128 stands for zero in the data rows.
Here are some rows, each followed by its group. Rows of different groups can look alike.
[ 69 116  63 144 152 120  83  79 140 161 142  92 154 133 114 128 102 114
 172  64  96  77 132 106  79 145 111 131 149 125 169  67 153 112  90  84
  81 162  95 166  93 139 117 189 150 169 135 135 132 123 164] seed
[122 147 197  67 106 213 139  97 112  72  92 204 123  98 115 123 209 122
  58 173 233 136 119 193 110  52 134  25  38  36  69 138  99 141 165 165
 153  56 158  66 163 164 126 106 105 141 166  99 115 136 119] moss
[164 181 177 103 120 196  75 108 118 113 132 170  72  54 106  82 168 152
 141 112 113 105  32 132 104 152 199 140  47  76 121 113 129 126 171  99
 119  81 199  92 115  62  64 119  78 125 222 109 135 142 119] sail
[112 123 172 148  98 166 105 116 173  60 145 119 101 167 163  47 133 110
  76  92 111  88 106 181 126 167  85 161 131 200 159 161  90 110  65 146
 149 105 160 127 156 120  97 181 182 169 162  99 133 113  77] bean
[159 126 119  97 153 108 146 127  64 171 181 126 119  72  44 112  79 131
 135 194 106 155 156 128 128 200 183 151 136 105 153 146 167 167 178 136
 161 176 127 103 121 113 144 128 207  90 106 190 139 160 139] nest
[168 186 199 111 125 174  74 104  93  92 136 170  64  44 118  68 156 158
 148 103 116  89  38 124  92 118 163 118  58  72  88  80 118 127 163  92
 120  80 192 102 137  79  56 145 103 115 184  81 139 172 121] sail
[158 146 179  80 134 140  88  87 130 126  82 168  93 135  41 192 136 159
 122 118 137  61  73 175 155 130 162 105 122 101 123 133  79  41 107 140
 153 101  91 174 163 144 113 121  79 158 175 121 210 172 148] wolf
[130 125 147 125  98 106 169 131 161  89  85 137  98 116 155 121 162  98
  90 181 120 148 103 176 204 116 103 119 125 132 143 176 145 134  26 199
  97 106  52  52 180 143 184 124 115 118 144 180 117 140 146] lamp
[120 123 133  88 157 190 154 109 110  63 115 169 143 116 170 139 222 121
  32 190 224 129 125 172 115  98 124  65  87  79  74  76  45  81 120 117
 140  76 139  70 120 119 146  98 139 129 119  79  92 107 150] moss
[127 105 109  96 112 143 159 196 144 187 130 153  74 118 198 198 128 156
 124 154  86 147  68  22 105 148 112 147  95 169 181 197  92  97 103  51
 205 140 140 168 107  82  97 123  89 113 115 187  90 140 144] vine
[160 125 107  83 131  64 205 131  47 127 200 149 121 103  65  59  72 100
 132 161 109 182 143 127 115 177 196 100 135  94 111 105 125 153 138 117
 156 190 135 141 133 143 140  79 192  40 122 176 138 148 131] nest
[131  84 126 155 127  87 151 116 158  92  77 116 104 132 157 128 138 115
  81 175 116 155 114 155 163 124  85 122 117 110 145 165 170 138  31 171
  71  84  51  72 175 131 185 133 123 121 114 148  81 131 139] lamp
[140 180 134 161 124  76 102 106  87 128 155 141 162 132 183  87 180 136
 101 123 204 186 157 123 205 129 145 141 146 146  75 102  60 153 105 188
 125 165 105 131 129 111 182  96 123 139 137 116 119  97  78] lake
[145 179 138 151 127  93 109 116 100 154 181 148 149 106 170 103 197 152
 119 166 219 179 138 119 239 135 137 142 139 163  89 145  50 149 120 198
 148 156  99 119 125 110 160  97 120 150 147 127 131  92  96] lake
[155 158 184  90 134 129 109  91 143 129  82 145 101 163  77 205 127 130
 114  92 143  64  80 171 151 137 127 112 134 131 122 112  75  64 132 132
 139  92  70 182 189 150 125 132  89 161 151  96 206 148 157] wolf
[139 146 159  88 140 195 151  91 120  89 116 178 143 127 173 148 230 125
  41 178 233 145 145 196 119  91 104  40  66  74  66  82  61  96 173 153
 152  68 150  93 138 125 125  74 123 113 110  67  94 112 133] moss
[122 109 114 160 118 145 105 172 177 122  89  60 178 127  96 156 100 106
 130  94 108 106 153 112 142  68 149 190 157 129  97 165 152  93 149 146
  82 131 164 115  66 155 100 130  98 169  96  95 153 118 124] cork
[157 165 176  83 131 135 113 121 149 132  82 119  81 157  91 206 123 163
 113 103 144  83  69 155 122 129 145 142 162 125 114 104  53  73 135 168
 179  93  54 156 162 131 109 127  76 137 177 110 209 159 158] wolf
[147 127 100  48  96  61 199 139  39 111 194 143  88 114 103  74  94 117
 140 173 120 196 138 149 143 188 186  73 133 109 141 147 163 209 152 156
 178 182 130 147 194 175 157  96 188  58 161 187 134 120 121] nest
[139 117 128 178 138  66 151 126 161  97  89 126 114 113 175 110 143 108
  87 176 107 163 123 171 171 142  95 136 137 141 133 124 149 137  39 162
  66  91  42  70 121 113 202 127 133  89 116 176 116 140 153] lamp
[125 122 134 135  51 112 111 157 157  97  71  74 164 155 119 114 121 112
 160  74 121 105 153 159 193  41 161 148 168 139  85 191 138 102 155 149
 126 115 151 100 120 173  57 111 100 171 159  80 171 108 129] cork
[127 114  87  68 130  61 203 137  32 117 198 125  93  94  90  54  87 124
 128 181 112 193 131 118 115 191 196 108 159 134 156 133 146 168 143 125
 149 174 117 157 156 143 107  77 208  93 147 183 127 102 121] nest
[125 110 135 139 121 111 139 114 164  88  65 140 153 123 133 133 139 131
  89 183  91 134 119 151 151 109  85 159 123 110 145 151 156 110   8 154
  57 107  78  83 144 143 210 159 120 103  77 150  73 145 141] lamp
[128 121 137 104 145 172 148 105 124  77 120 211 156 140 167 117 197 109
  41 187 232 141 140 189 107  93 113  20  63  50  78  75  70  88 155 142
 137  52 137  97 135 153 165  99 163 130 124  63 122 145 142] moss
[167 133 110 142 215 107 197 157  57 179 201 137 139 111  88 142  65 119
 124 173  93 147 151  96  96 204 156 134 148 132 168 118 164 165 162 100
 127 179 151 154 123  84 159  81 183  32  45 163  96 148 138] nest
[169 142 185 198 170 213 100 103 173 104 123  92 140 157 165 125 102 127
  91 112 117  87 161 150  75 173  58 175 107 158 153 104 106  59  65  93
  94 121 196 136  91 109 180 204 181 153 101  84  76 144  66] bean
[145 114 100 105 159  64 159 149  57 164 210 162 132 102  77  92  65 101
 123 173 105 186 139 122 108 202 178 111 132 119 151 121 181 173 160 135
 169 210 141 166 144 138 136  90 182  51 106 181 107 124 117] nest
[173 151 175  93 157 126  84 103 147 163  91 140 115 161  98 229 130 165
 127 100 139  65 111 167 145 145 109 115 122 123 125 101  70  62 146 138
 149  96  74 157 153 139 158 156  78 131 113 102 177 139 144] wolf
[ 77 113  81 158 141 128  68  66 146 174 125 109 178 156 106 178 104 122
 208  71 107  67 135  91  72 115 103 109 136 100 156  62 181 150 136  90
  91 172 157 171  98 110 107 191 143 166 147 122 116 125 155] seed
[148 149 195 174 120 193 108 107 176  79 126 117 113 166 141  79 155 149
 131 126 135 110 171 216 132 146  57 130 143 204 165 152 111  97  92 136
 138 101 170 116 133 161 172 192 185 163 158  80 123 128  74] bean
[ 85 102  52 121 139 127  88  84 141 172 124 102 169 158 108 154 126 133
 190  62  92  76 133 116 100 129 103 101 159 133 173  67 157 128 126 100
  80 160 132 154 104 112 116 157 133 171 157 129 117 108 183] seed
[163 197 193 148 120 108  73  63  71 129 152 176 160  63 108  78 138  92
 110 117 217 171 151 133 221  86 134 136 139 123  69 108  86 146 118 198
 135 159 105 110 129 133 148  95  80 164 172 112 113 110  66] lake
[152 184 147 177 174 116  48  97 111 198 176 156 182  91 146 132 153 130
  85 143 195 153 158  76 170 120 108 184 122 125 101 124  91 138 124 173
 147 174 148 120 111  65 189 119 124 153  95 116 106 132 100] lake
[ 95  88 132 106 101 123 159 199 122 134 108 151  65  90 160 138 104 140
 129 156 103 177  74  44 106 145 161 157 124 147 151 168 106 104 108  56
 182 106 113 188 121 147 111 141  87 109 143 189 129 153 101] vine
[136 193 148  94  86  97  73  97  94 120 162 181 140  79 112  48 166 105
  93 138 206 182 114 131 210  93 140 134 141 145  88 146  49 148 109 224
 158 158 104 115 164 146 146  74  83 149 206 159 165 107  80] lake
[111  77  85 194 136 115 127 201 153 117  72  49 194 150 126 160  99 133
 152 102 119 115 206  93 128  77 125 199 188 174  93 115 167 114 181 119
  61 148 163 140  84 130 126 100 105 138  17  68 122  96 110] cork
[153 115  92 106 178 100 201 161  57 175 196 141 114 114 109 139  83 138
 131 164  97 166 154  92  82 191 169 119 120  88 153 123 180 180 154 121
 159 194 128 114 128  96 149  89 194  35  60 156  84 114 127] nest
[185 162 144 115 126 173 105 118 100 125 134 160  91 128 174 125 186 192
 152 102 103  90  60 118  90 143 142 110  39 100 133 103 129 132 183  82
 115  86 188  93 141  58 112 139 128 119 168  92 114 137 149] sail
[161 192 151 134 141  82  83 101 102 191 190 164 157  91 150 116 170 152
 105 150 195 157 143  81 181 121 108 152 126 150  80 121  87 147 116 164
 123 184 153 157 131  96 184  90 135 151 118 134 138 127  83] lake
[124 125 151  71 131 203 166 113 113  92 116 202 133 105 144 134 235 164
  57 180 235 138 113 180 126 100 129  54  80  61  60  87  72 119 168 157
 161  54 122  50 125 132 113  85 130 140 148  85 116 125 146] moss
[138 111 145 139  83  50 175 120 138  47  81 134 108 159 198 106 165 111
  98 160 105 158  85 163 168 107 117 107 144 118 116 135 133 133  21 166
  75  66  34  83 184 155 160 103 120 103 159 172 137 143 143] lamp
[131 128 159  96 143 200 123  91 124 100 120 204 165 120 149 157 227 141
  39 169 221 110 152 183 121  80  84  39  41  49  56  90  61  87 155 121
 149  65 160  73 123 115 144  88 131 116 102  69 101 137 145] moss
[167 149 120 142 183  90 169 158  66 195 188 130 132 105  82 133  86 146
 137 185  90 171 161 103  75 198 145 109 119  96 152 107 164 148 159 121
 152 199 150 156  94 118 152 104 205  57  47 147  97 129 134] nest
[ 99  98 133  63  68 109 190 207 124 104 121 162  38  86 146  94 134 155
 169 167  92 183  48  70 134 129 197 147 159 164 133 154  73 119 105  86
 192 100  82 158 129 175  81 120  72 132 193 189 114 123  88] vine
[ 49 100  57 148 129 104 106  90 138 153 101  81 154 164 127 149 117 107
 191  63 109  98 160 122  72 122 104  96 152 105 148  62 181 143 125  83
  87 170 134 141  56  94 118 174 154 149 132 112 144 121 142] seed
[100 101  45 155 173 132  93  99 172 196 127  93 162 132 112 153  80  96
 195  90 114  62 152  98  58 126  80  80 105  65 154  51 181 125 133  90
  82 168 146 157  62  89 107 173 150 153 106 114 126 146 176] seed
[137 124 131 114 110  94 150 168 109 141 127 149  64  97 179 169 133 157
 133 146 101 183  74  47 109 161 134 167 134 181 149 137  81 107 122  57
 200 122  99 177 125 133 102 132  74  94  86 188 101 144 141] vine
[114  98 180 189 129 175 113 101 160  90 136 117 125 190 202 119 136 121
 115 101 149 117 173 207 115 156  48 132 123 188 166 135 120 114 110 105
 125  93 174  97 123 114 158 194 189 157 141  89 125 131  62] bean
[154 195 177 153 144 108  82  76  82 164 177 176 149  95 117 110 167 157
 112 118 187 167 141 101 200 107 119 143 120 160  92 129  99 157 111 167
 126 169 133 114 137  82 182 109 101 150 138 143 150 133  92] lake
[117  82  71 143 120 131  91 175 161 146 102  68 169 144 118 133  96 111
 135 112 115 109 160  97 144  84 168 200 174 170 116 179 155 109 146 123
  91 136 164 114 111 132 102 105 105 166  86 109 153 105 141] cork
[113  90 151  57  42 100 159 180 103  93  97 146  45  90 142 113 108 133
 156 130 102 170  48  65 151 135 174 142 135 173 166 191  88 112 116  83
 220 115 101 177 151 158  63 142  80 116 173 163 132 163 113] vine
[142 138 130 104 107 118 155 195 118 154 126 153  59  93 184 148 113 155
 130 158  92 180  83  43 107 133 108 133 127 169 166 162 103 114 122  75
 196 118  95 184 122 148 114 146 100 110 122 184 113 139 140] vine
[127 149 183  67  99 169 162 117 127  53 100 163 106 108 148 122 252 137
  49 194 245 158 121 203 124  72 134  54  90  88  67  97  60 120 142 144
 132  37 111  67 174 185 146  95 126 116 149  84 128 151 150] moss
[139 139 111  76 138  96 177 145  56 143 187 150 119 108  95  95  70 108
 148 198 101 154 116 108 106 189 201 124 139 111 149 156 168 183 157 153
 180 198 130 125 117 148 125  94 199  67 111 144  89 102 108] nest
[136 188 152 159 130  95  98  84  87 163 177 160 154 129 164 100 177 114
  94 124 207 196 160 112 198  93 119 114 121 131  65 110  74 148 120 180
 128 158 125 100 121  76 166  86 122 153 147 121 127  94  90] lake
[157 137  88  88 161  78 169 131  55 154 184 132 110  99  64  71  56 107
 133 185 104 167 139 114  90 208 202 115 144 107 143 143 174 180 141 139
 162 202 154 169 157 155 151  82 194  52 114 177 104 121 118] nest
[150 183 197 155 132 112  97  74  58 124 156 165 136  91 124  65 160 118
 115 117 212 167 102 106 229  90 121 109 102 132  49 114  60 148 128 190
 163 168 129 112 155  91 135  94 125 175 185 122 150 128  99] lake
[ 97  99 131  70  54  95 161 173 105  97 122 179  51 127 180 133 136 138
 143 161 115 197  66  93 146 122 140 122 134 160 116 132  66 113 136 114
 209 101  68 154 156 171  76 129  59 123 177 213 141 138 120] vine
[132 125 165  42  58 115 157 188 147 150 124 184  50  58 115 125 101 129
 146 145  86 169  51  79 119 120 145 141 111 131 171 211 127 117 101 101
 212 125 112 176 125 180  94 151  67 114 182 186 112 149  84] vine
[ 79 135  65 126 141 146  67  81 166 204 153 131 185 148  86 136  75 104
 186  83 101  69 154 107  82 125  87 114 123 127 204 115 210 168 150 122
  93 155 125 143  87 110 120 204 144 180 134 133 108 108 165] seed
[147 124 139 200 169 201  97 112 179 125 127  87 148 197 200 144 100 136
  93 118 132  85 215 170  92 180  15 155 114 169 173 121 120  81  99 100
 119 127 201 129  98 102 229 205 191 115  58  62  62 124  67] bean
[ 69 120  80 172 158 134  84  68 162 192 137 103 166 145 105 146 108  97
 176  54  92  63 146 102  88 116 101  99 149 115 178  60 159 120 119  85
  70 149 124 149  67 102  92 175 127 171 142 128 136 123 170] seed
[141 139 118  73 109  70 174 109  29  99 186 150  85 103  67  76 117 117
 157 188 123 178  80 125 126 178 207 112 158 135 145 155 149 202 150 171
 189 182 128 129 211 173 131  75 174  57 155 195 144 116 135] nest
[122 132 149  86 141 188 136  99 110  74 114 174 131 111 150 135 225 153
  51 198 231 135 122 168 125 102 112  54  55  76  62  96  84 136 177 127
 140  53 145  87 165 102 113  67 123 124 110  88 104 129 158] moss
[191 166 172 112 111 158 105 108  84  96 120 156  86 112 154 126 198 174
 146  90 118 118  63 141 115 148 149  93  61 105 129  93 164 158 184  61
 103 101 196 112 130  83  87 131  96 131 191 104 153 167 162] sail
[133  94 127 116  89  71 144  88 145  67  86 135 103  97 117 112 154 112
  95 190 115 166 111 165 168 105  87 126 129 140 132 135 132 109  29 162
  59  85  56  57 166 120 179 108 121 113 107 173  85 132 137] lamp
[152 146 174 183 116 192  96 115 174  99 151 129 134 191 191 114 124 131
  98 103 125  89 143 169  92 163  56 161 124 182 180 156 129 105  81 115
 127 112 166 101 102 119 171 193 176 152 117  86  70 114  56] bean
[167 140 147  98 148  93 157  97  53 142 199 144  89  71  22  76  88 111
 159 160 107 165 112 131 115 158 191  84 118  79 121 119 139 140 136 132
 163 188 144 126 143 151 156 113 173  62 128 162 141 158 129] nest
[ 52  75  17 162 178 121 113  73 132 164 137 117 159 180 131 158 114 132
 193  86 106  81 149  87  57 126  83  80 131 133 172  67 194 142 112  80
  58 178 153 175  83 101 143 164 153 168 137 171 145 114 165] seed
[136 138 126 169  99 105 131 191 144  78  77  57 171 150 123 110 117  99
 149  99 112 109 137 116 134  60 160 172 188 158  89 151 142  96 162 159
  82 127 129 126  93 175  71  94  98 187 120  95 178 116 134] cork
[141 112 106  58 131 103 169 107  57 158 188 130 108 106  78  98  78 105
 144 174 113 178 142 143 137 176 180 112 133 125 150 155 156 202 164 151
 168 178 137 122 142 131 116  84 170  59 124 180 133 152 144] nest
[115  99 122 211 176 183 131 140 174 104 129 100 138 212 210 141 129 160
 100 127 128  96 195 137  75 189  39 170 134 210 176 108 123 126  95  84
  96 110 159 116 108  99 221 184 192 123  56 116  73 111  57] bean
[104  98 111 119 102  87 134 103 156  90  96 134 106 120 151 114 148 113
  84 177 111 158  90 142 158 120 109 138 135 131 120 128 125 144  35 185
  61  79  38  71 178 141 173 114 109 111 120 161  68  98 117] lamp
[109 113 152  70  64 142 157 189 135 137 120 177  53  62 119 113 121 143
 145 137  88 169  57  78 142 130 144 137  90 128 144 183  85  96  99  91
 214 105  99 149 139 176  91 150  48 120 183 199 133 149 114] vine
[160 136  93 112 182 116 202 168  76 171 181 130 142 107  92 133  90 136
 152 186 104 171 174 121  92 193 162 114 122  87 138 110 180 174 144 105
 141 211 165 141 100 105 172  99 187  42  93 185 111 147 136] nest
[123  95 141  90  78 103 161  91 149  55  77 125  81 114 139  95 162 110
 101 172 118 149  68 183 215 114 128 118 123 128 129 177 131 129  30 194
  94  63  31  54 213 146 133 106 104 103 149 158 122 145 139] lamp
[122 140 173  98  98 122 138 162 120 128 104 170  76  82 113 135 112 128
 136 131  90 169  64  56 113 133 159 156 128 157 179 186 117 114 126  86
 203 131 137 178 111 169  95 146  54 113 143 166  98 149 107] vine
[ 55  69   4 163 168  97 106 102 131 188 142 109 168 212 170 169 112 120
 184  93 115 107 182 106  56 137  93  79 154 131 165  33 169 138 115  66
  59 159 119 158  63  78 126 158 149 154 106 145 121 109 153] seed
[ 75  85  74 137 134 117 112  83 146 157 137 112 174 178 131 152 125 114
 193  47 103  71 128 131 106 122 104  88 145 113 175  83 151 113 107  84
  78 138 115 161 111 123  80 160 116 175 171 135 142 129 173] seed
[143 149 153  99 161 227 146 116 160 127 125 191 144 115 140 165 212 124
  41 181 226 112 146 174 123 101 116  59  45  49  85 104  62  99 163 147
 154  61 162  70 164 123 181 106 123 105 105  68  88 139 163] moss
[155 133 130 103 170  95 180 130  42 131 203 160 115 128  72 102  88 120
 141 170  97 180 127 118 116 184 197 115 123 120 148 137 151 164 124 127
 155 186 120 108 151 123 139  75 177  56 141 195 122 127 128] nest
[121 136 169 109 180 221 132  97 134 133 123 159 131  98 137 162 203 128
  31 189 226 132 155 156  99  93  97  77  43  69  70  95  92 114 180 132
 148  70 164  61 134  89 148  93 131 147  91  90  76 139 134] moss
[156 135 125  94 135  78 164 133  43 132 177 145 116 117  88 117  90 120
 157 164 105 186 145 123 101 181 190 113 137  78 106  93 154 148 129 131
 173 201 134 144 153 159 152  91 172  42 115 170 134 167 132] nest
[123 160 137  96 154 214 127 134 163 132 107 148 146 123 156 137 210 137
  17 171 224 114 153 145  98 105 125  91  77  73  96 121  91 132 158 128
 152  61 171  94 142 111 155 128 175 146 107  55  71 132 151] moss
Which 3 groups are nearest to each row below, nearest first, going by the average distance to the group's rows?
[ 63  95  56 176 183 142  76  87 178 228 157 113 187 147  92 180 100 119
 181  78 114  85 200 100  69 133  90 135 136 125 192  78 174 138 128  83
  71 175 150 164  71  90 140 192 139 160 102 127 105 105 157] seed cork bean
[167 177 148 170 175 165  98 150 116 145 142 136 102  85 160  73 149 152
 134  98 111 107  97 114  72 182 172 146  69  79 113  70 158 156 180  51
  91  87 204 139 112  42  96 109 104  77 132  96 115 150 128] sail seed nest
Which 3 groups are nearest to each row below, nearest first, going by the distance to the centre of the group?
[116  88  86 149 134 118 146 201 155  94  84  57 184 138 128 132  95 111
 122  99 115 111 170  92 133  71 155 191 183 164  99 155 161 128 167 151
  90 143 157 137  90 148 112 115 118 145  76  98 161 118 123] cork seed bean
[ 96  78 119 130  87  80 145  98 145  64  88 123  96 107 147 105 169 138
 100 186 131 180 122 193 187 126 121 121 121 109 119 158 124 152  37 199
  96  66  38  43 181 133 172 128 125 100 133 171 100 141 122] lamp lake moss
[108 128 173  85  84 155 159 174 128 140 129 176  49  97 144 141 117 124
 135 140  89 165  37  60 127 121 144 145  99 144 148 198  80  93 101  71
 197  79  99 157 172 156  91 149  85 151 171 179 108 145 101] vine wolf sail
[ 69 102  68 201 194 137 112  68 145 175 138 105 186 175 126 163 103 113
 214  75 101  70 171 118  72 112  69  67 143 142 190  65 171 116 112  64
  62 156 128 148  73 115 131 163 129 156 106 123 112 106 141] seed bean cork
[169 183 143 137 111  93 108 100  79 114 156 169 165 107 154 121 192 149
 118 136 210 179 148 108 197 110 118 130 122 144  80  96  58 140 116 179
 110 145 100  98 122 101 192  85  99 148 162 134 110  92  82] lake lamp moss
[157 187 172 184 149  75 100 101  95 159 172 146 147 119 172 136 181 125
  85 126 208 173 151 112 209 131 127 143 119 127  80 113  68 160 146 179
 134 152 119 115 153  76 167  84 124 151 139 128 135 106  91] lake moss lamp
[123 105 124 127  70  94 107 146 148  98 112  79 173 129 125 116 112 121
 152 100 122 121 139 123 172  53 155 159 169 147  91 177 160 131 177 150
 104 127 144 116 107 185  67 112 110 175 123  76 154 100 127] cork lake seed
[169 204 150 162 157 103  94 117 112 172 170 144 161  92 153  95 168 134
 100 141 199 170 156 115 205 124 118 150 134 144  86 120  74 139  98 159
 134 168 125 133 116  68 161  80 119 143 142 131 120 114  89] lake lamp nest
Which 3 groups are nearest to each row below, nearest first, going by the distance to the group's nearest row?
[131 132 191 157  85 172 110  82 147  32 126 153 121 166 139  51 126 109
 121  89 137  93 115 198 116 134  77 134 158 179 151 148 131 106  94 149
 146  91 153  96 127 166 150 198 184 161 184  88 140 140  57] bean cork lamp
[142 125 117  59 127  86 181 120  56 139 210 159 100  88  48  59  85 111
 138 173 106 173  97 120 118 172 199 107 128  92  98 126 137 183 145 157
 165 178 110 139 171 177 111  76 176  76 148 177 137 134 123] nest vine lake
[149 128 134 119 109 120 148 132 177  99  79 120 105 115 137 111 130  85
  79 161 108 145  95 155 186 133 103 140  97 117 159 174 184 165  58 186
  99  87  57  72 201 129 178 134 108 110 124 164  83 136 161] lamp bean vine
Which 4 groups are nearest to each row below, nearest first, going by the distance to the centre of the group?
[ 87  81 160 104  70  75 151  92 152  63  98 146 105 124 151 106 190 117
 101 149  98 144  84 190 219 107 108 119 113 120 126 166 130 123  37 191
 117  90  39  53 202 146 141 120 104 114 149 158  96 106 113] lamp lake vine wolf
[112 109 151 163 137 197 113 127 159 104 155 137 127 180 182 114 134 155
 115 121 140 114 164 177 101 167  46 168 122 193 171 136 130 135  92  99
 127  91 163  95 128  91 146 187 199 169 142  99  96 126  87] bean seed lamp cork
[122 133 167  76  86 152 137 168 130 150 127 178  68  73 132 137 103 140
 146 153  96 167  56  90 149 133 159 171 111 135 149 218  96 118 107  90
 215 100 114 171 157 169  78 162  60 103 161 185 103 153 125] vine wolf sail nest
[170 155 129 151 170 184 102 146 106 132 111 142 102  98 150 134 168 173
 134 102 109 113 121 120  76 173 135 133  54  93 125  57 144 118 168  54
 102 108 208 128 107  61 116 136 117 120 138  88 116 159 147] sail seed bean moss
[133 117 133 140 105  76 149 108 134  66  65 126 101 131 182 124 160 107
  95 176 112 154 118 153 166 122 102 118 138 117 116 107 136 129  26 188
  64  89  54 100 184 147 186  94 111  99 129 181 119 153 144] lamp lake wolf vine
Which 4 groups are nearest to each row below, nearest first, going by the average distance to the group's rows?
[ 75 109  79 107 107 126  94  79 154 167 129 109 146 121  87 114 104 105
 203  61 109  78 123 139  97  99 111  80 133 102 168 102 179 157 130 118
 106 148 128 137  94 142  80 198 126 163 187 132 158 122 177] seed cork wolf sail
[ 66  95  68 125 125 137  79  55 162 182 131 109 145 132  77 156 110 108
 188  56 101  66 118 105  73  98  93  93 130  96 149  56 153 126 124 112
  99 167 145 157  97 110  82 172 117 164 151 145 130 126 144] seed cork wolf sail
[155 164 148 129 200 204 153 102 131 121 127 175 150 108 169 142 207 123
  23 192 225 129 180 169  94 109  93  67  61  55  73  79  76  83 145 110
 130  74 171 100 125 102 164  99 133  97  48  67  70 117 153] moss lake sail bean
Which 4 groups are nearest to each row below, nearest first, going by the distance to the group's nearest row?
[ 80 105  74 168 171 142 112  83 139 163 126 109 164 150 118 167 125 119
 200  82 110  88 171 125  63  90  69  66 138 117 173  58 170 126 112  97
  77 154 116 139  75 116 111 169 138 176 144 139 133 132 169] seed cork bean wolf
[170 179 149 139 170 197 100 133 123 165 163 167 108 103 170 132 187 184
 146 126 116 110  73  88  71 163 155 156  65 116 118  71 128 150 189  85
 113  75 157  92  97  39  95 145 118 123 156 105  99 122 142] sail moss lake vine
[163 127  89 102 162  73 184 143  42 136 195 139 118 118  94  87  66 102
 122 185  98 167 148 112  93 217 187 123 134 103 127 107 155 170 143 124
 152 194 125 158 127 130 145  90 211  77  94 162  93 124 134] nest vine lake seed
[146 130 174 104 155 128 121 117 149 153  94 159 124 165  88 219 119 173
 138 114 139  63  91 156 121 128 123 116 132 114  95  92  94  74 146 135
 140 106  62 177 141 129 115 110  80 154 143 107 184 137 128] wolf seed cork sail
[129  93 102 160  98  94 150 173 138  85  81  71 184 177 148 116 117 121
 164  84 124 126 181 130 153  53 153 177 191 162  74 143 138 103 174 152
 104 137 154 135 130 169 102  99 115 162 109 103 161  86 130] cork seed lake bean
[168 165 177  99 138 119 112 101 126 125  74 152  97 167  78 223 140 184
 123 112 134  77 110 186 134 141 142 123 142 113 106 104  90  87 146 146
 141  98  63 162 143 135 143 108  64 127 155 114 211 137 140] wolf sail lake cork
[146 148 111 108 163  90 144 131  64 181 219 135 121  82  67 101  72 123
 129 176  99 179 165 109 107 203 175 148 125 112 130 102 132 154 153 124
 149 187 148 161 137 115 145  93 189  37  93 170 104 119 132] nest lake vine seed
[146 167 161  92 154 226 136 121 155 133 122 187 145  95 127 142 211 140
  33 184 212 106 147 168 109  78  92  51  49  47  91 139  91  89 147 153
 138  65 140  53 108 124 167 100 133 131 101  66  75 120 136] moss sail lake wolf
[139 108 172 163 116 168 123 114 167  66 131 133 137 168 174  84 136 130
 106 101 132  95 149 190 105 158  59 185 163 201 163 147 118 100  90 133
 136 114 172 129 131 138 158 193 191 161 135  87 102 125  66] bean lamp cork seed
[ 68  75  25 190 202 136 128 105 161 200 122  63 193 198 163 190  97 107
 181  69 104  64 184  81  53 144  70 107 140 131 186  38 176 131 118  55
  71 171 130 145  70  57 140 176 154 160  66 148 102 137 177] seed bean cork nest
[174 118  97 114 200 108 148 116  65 202 193 119 114  81  62 118  62 128
 129 184 102 152 157  78  80 197 153 112  92  93 144 118 157 158 158 120
 159 190 149 128 105  83 167  98 195  52  56 156  93 150 143] nest lake seed vine
